128 stands for zero in the data rows.
Some points, each followed by its number:
[117 145 101 126  97 151 142 114 128 119 127 124 117 128 114 133 106 126
 132 126 143 122 156 145 150 113 165 142 117 133 123 123 156  90 129 131
 124 165 122 119 147  99 121 125 141 138 153 135  84 121 104 116 113  91
 166 180 134] 0
[128 121 103 106  97 133 159 145 116 108 127  94 149  97 131 113 100 140
 107 154 138 132 117 132 152 153 132 167 131 156 113 129 164 104 112 143
 137 130 106 140 118 106 112  78 139 115 113  97  88 138  95 121 133 113
 101 152 112] 1
[152 126  65  72 128 116 218 179 126 113 117  96 172 133 144 102  90 143
  71 117 141 140 126 152 112 175 197 153 130 164 136 103 183 122 111 132
 109 125  66 148  96 161 129  54 132 128  98  91  54 158 101 118 144 114
 101 163 115] 2
[147 116  76  86 116 117 180 158 119 114 131 109 175 116 143 114  88 145
  91 140 130 129 133 145 129 153 158 150 117 168 119 109 190 114 121 134
 124 133  87 140  99 134 123  65 137 125 110 101  61 153  92 122 138 119
  97 150 124] 3
[150 123 160 109 172 105 116 157 139 149 121 149 145 116 152  94 164 126
 125 107 126 161  83 129  63 128 115  93 129 154 142 125 106 187 129 120
 124  88 120 146 110 183 131 154 125 128  94 115 183 129 134 111 140 165
  93  93 131] 4
[120 139  99 112 106 137 141 136 124 124 130 120 131 135 133 134  92 130
 110 140 130 114 146 151 156 146 156 158 126 135 129 130 152 105 124 134
 133 148 113 134 118 125 127  92 129 148 130 136  75 118 129 123 107 113
 135 163 126] 5
[120 125 113 124 121 126 167 116 111 138 134  97 128 127 134 139  81 131
 108 173 119  97 125 141 162 150 131 166 143 130 111 125 147 103 125 165
 147 135 115 134  93 104 122  73 124 105 132  95  76 129 134 127 132 106
 111 160 118] 6
[139 134 165 128 171 111  99 138 124 137 118 154 118 155 154 125 148 108
 156  84 140 140 108 135  98 124 126  86 136 120 124 138  77 176 143 118
 135  98 154 136 109 195 150 179 105 161 111 164 171  97 171 120 105 158
 150  91 139] 7
[118 174 115  61 148 161 176 174 136 124  87  78 128 161 159  96  85 109
  99  83 137 100 115 174  89 148 198 124 128 133 157 103 166  99  89 168
 110 164  92 151 122 107 126  88 107 136 112 122  54 120 112  87  91  76
 186 216 152] 8
[141 106 112 133  94 134 140  90 121 134 163  87 150  68  98 134 124 154
 121 187 133 139 148  98 196 153 161 188 125 137 161 123 146  68 117  63
  89 132 137 106 179  41  92  82 169 103 152  84 117 159  81 175 187 130
  57 127  97] 9
[109 119 110 100 148 127 184 159 115 136 123  80 152 150 149 110  88 137
  89 149 138 100  96 161 136 173 149 184 152 127 121 108 163  98 123 177
 134 118 124 170  80 108 124  67 120 125  94 115  72 134 141 115 127 111
 111 163 102] 10
[138 119  78 116 107 119 163 148 116 120 131 113 161 123 120 126  96 142
  91 144 129 126 146 133 139 146 152 146 128 151 125 117 172 110 117 123
 109 145 105 126 113 138 119  92 139 119 126 121  75 156  93 137 138 122
 114 159 122] 11
[129 116 125  98 134 131 178 154 132 144 132  73 153 115 142 109 102 154
  89 141 138 111 103 143 137 169 150 189 140 119 157 119 167  85 121 145
 119 116 121 147 112  67 114  74 126 105 109  82  86 146 127 148 161 120
 118 160 105] 12
[115 156 125 132 155 103  95 133 139 106 108 179 105 152 142 111 153  94
 156  82 128 148 124 143  43  83  80  33 112 127 140 122 112 207  98 193
 118 132 118 118 143 176 102 199 111 135 123 129 166 137 134  85 102 120
 148 127 178] 13
[113 129 187 157 143 133  65  87 124 142 134 162 101 171 113 139 171 122
 172  97 123 127 134 105 139 107 119 110 150  89 145 146  46 146 163  96
 132 106 165 124 154 154 153 203 102 138 127 193 200  70 185 120 132 157
 165  81 134] 14
[129 115 155 177 130 122  78  89 125 118 130 166 109 113 109 138 167 129
 179 133 117 153 126  99 118  99  76  87 117 126 126 147  76 171 134 103
 145 116 161 117 157 155 130 204 147 132 134 149 214 131 132 134 128 160
 124  64 125] 15
New points follow, each followed by the numbers of its five nearest points above, nearest first.
[122 130 169  76 204 130 146 179 139 140  91 131 125 193 161 117 136 105
 117  35 140 123  82 162  54 134 164  91 163 130 146 128  90 181 146 126
 117  80 123 155 100 203 161 140  65 147  72 161 161  65 189  97 105 136
 164 112 147] 7 4 13 14 8
[113 110 176 211  90 145  13  47 134 117 155 190  90 102  86 155 196 118
 210 166 109 155 160  57 170  73  50  88 110 100 110 152  65 152 141  85
 150 142 195  87 200  91 126 232 150 117 193 158 250 111 133 155 119 158
 136  67 133] 15 14 7 13 4
[131 135  93 176  66 146 101  77 114  95 160 133 126  85  90 172 119 135
 144 178 115 129 192  92 207 106 115 156  89 122 114 146 154  95 125  94
 123 173 134  93 175  89 121 137 167 129 186 120 100 166  92 147 135 111
 117 138 118] 0 9 5 11 1
[113 114 146 144 112 139 150 107 129 130 150  78 118 108 130 143  98 151
 130 153 134  95 128 120 167 162 129 184 135 104 161 135 150  67 120 127
 117 142 124 116 150  30 112 100 149 109 138  94 104 130 123 148 148 107
 114 151 101] 12 6 1 9 5
[132 105 162 114 188 101 140 168 141 161 118 144 147 145 154  98 159 130
 112  89 125 147  77 132  83 141 112  91 135 139 136 129  94 183 142 130
 140  72 127 150  90 191 147 129 103 126  92 126 171 128 159 122 154 163
 110  67 117] 4 7 15 13 14
[114 120 153 139 173 119 104 143 132 129 134 153 133 151 151 117 163 125
 128  98 129 142 106 124  97 118 108  91 142 119 132 138  91 183 144 119
 143  84 143 135 104 176 145 144  92 124 104 147 178 107 162 130 147 148
 116  76 145] 7 4 15 14 13
[127 132 163 133 135 131  79 117 140 144 122 168 103 149 137 129 160 108
 164  98 121 139 118 118  84  96  90  93 123 114 111 130  81 166 152 130
 145 121 157 122 137 170 143 185 122 153 122 178 183  94 162 120 109 149
 167  88 147] 7 14 15 13 4
[127 141 105  76 132 143 190 169 129 129 113  95 145 129 143 117  87 129
  93 103 140 118 127 168 116 151 178 153 117 148 147 113 165  93 104 150
  96 142  94 143 114 111 133  80 125 131 120 108  60 132 113 124 127 101
 139 167 131] 3 5 2 11 8
[123 132 116 155  51 150 102  81 108 121 156 119 108  86  95 158 113 137
 144 178 118 114 157 100 195 120 107 173 130 123 112 140 149  75 124 124
 137 162 139 101 167  62 120 128 178 112 180 123 104 137 101 144 107 110
 132 142 106] 0 9 5 6 1
[138  93 154 143 168 101 102 143 152 136 129 162 136  94 143 105 177 134
 132 107 128 161  92 106  84 115 107  90 110 130 153 130  94 172 116  85
 105 104 146 128 154 172 131 159 146 123 111 125 209 155 133 152 156 163
  80  69 123] 4 15 7 13 14
[143 131 155 112 173 121 107 156 132 141 115 151 117 161 154 107 146 115
 133  70 125 149  85 141  77 111 141  87 142 131 130 136  92 187 142 128
 141  88 124 139 105 207 146 157  90 152 103 157 172  94 168 104 118 154
 142  99 151] 7 4 13 14 15
[141 126 154  86 179 112 116 170 137 150 100 150 122 180 165 107 146 109
 111  58 136 133  90 159  72 132 150  74 140 134 118 129 102 183 144 115
 134  93 126 137 105 233 161 155  90 147  82 152 161  87 177  97  96 149
 161 105 146] 7 4 13 14 15
[119 120 115 174  68 147  96  67 120 123 160 118 119  80  76 162 115 151
 153 202 124 115 173  94 209 123  87 180 128 107 118 132 135  58 125 108
 146 164 156  93 148  38 109 121 175 114 186 117 120 147 108 148 145 113
 124 130 108] 9 0 6 1 5
[113 138 190 165 135 161  54  84 129 130 125 164  84 172 122 160 155 110
 194  79 125 115 150 125 122  75  94  86 130  83 127 149  71 145 141 128
 135 135 181 110 157 119 145 226 104 146 147 190 199  49 194 114  92 143
 203 100 145] 14 15 7 13 4
[118 138 106 133  73 159 100  80 120 119 148 126 108 116  91 163 113 135
 142 174 126 100 177 113 195 122 124 167 135 116 114 133 148  84 146 108
 129 168 135 108 151  90 134 134 154 127 154 156  94 112 126 142 115 110
 156 153 127] 0 5 6 11 1
[135 125  99 102  97 125 168 154 111 124 141 103 144 122 129 113 108 149
  95 150 115 126 137 141 151 154 160 155 126 145 104 120 166 113 135 131
 129 129 111 133  97 140 141  86 124 126 111 122  75 144 113 127 129 114
 111 156 124] 11 3 1 5 6
[129 139 173  93 192 124 125 163 138 149  95 128 119 183 158 108 154 115
 128  42 142 125  80 156  48 121 141  78 142 124 146 117  89 175 133 143
 122  93 132 155 113 190 152 148  70 139  75 157 152  70 184  91 102 138
 166 120 153] 7 4 13 14 8
[120 140 125 103 120 138 163 147 121 118 127  98 129 150 137 134  83 119
 106 119 130 105 146 160 143 157 157 162 148 131 112 116 160 112 139 143
 140 140 105 128 111 127 142  84 121 130 126 118  71  99 129 123 104 114
 151 170 128] 5 6 11 0 10
[139 147  93  61 147 147 187 185 130 126  88  85 155 159 151 116  85 131
  83 101 140 107 123 166 101 155 198 143 132 153 140 112 170 114 122 164
 101 127  73 151 100 131 130  71 114 131  97 101  48 120 103 107 125  97
 142 171 127] 2 8 3 10 11
[105 121 132 255   0 182   0   0 108 106 211 151  63  24   8 234 166 151
 249 255  98 112 255  14 255  56  24 189 103  67 115 156 103  29 144  47
 137 223 212  26 255   0  78 222 235  98 255 141 200 138  73 196 145 121
 114 103 112] 9 15 0 14 5
[127 132 122 138  89 127 144 111 111 128 153  96 128 113 121 145 116 142
 118 182 124  97 129 128 162 148 126 189 137 118 127 127 149  87 133 140
 150 136 133 131 114  72 120  96 143 121 144 123 101 143 125 141 140 123
 116 150  98] 6 1 5 12 11
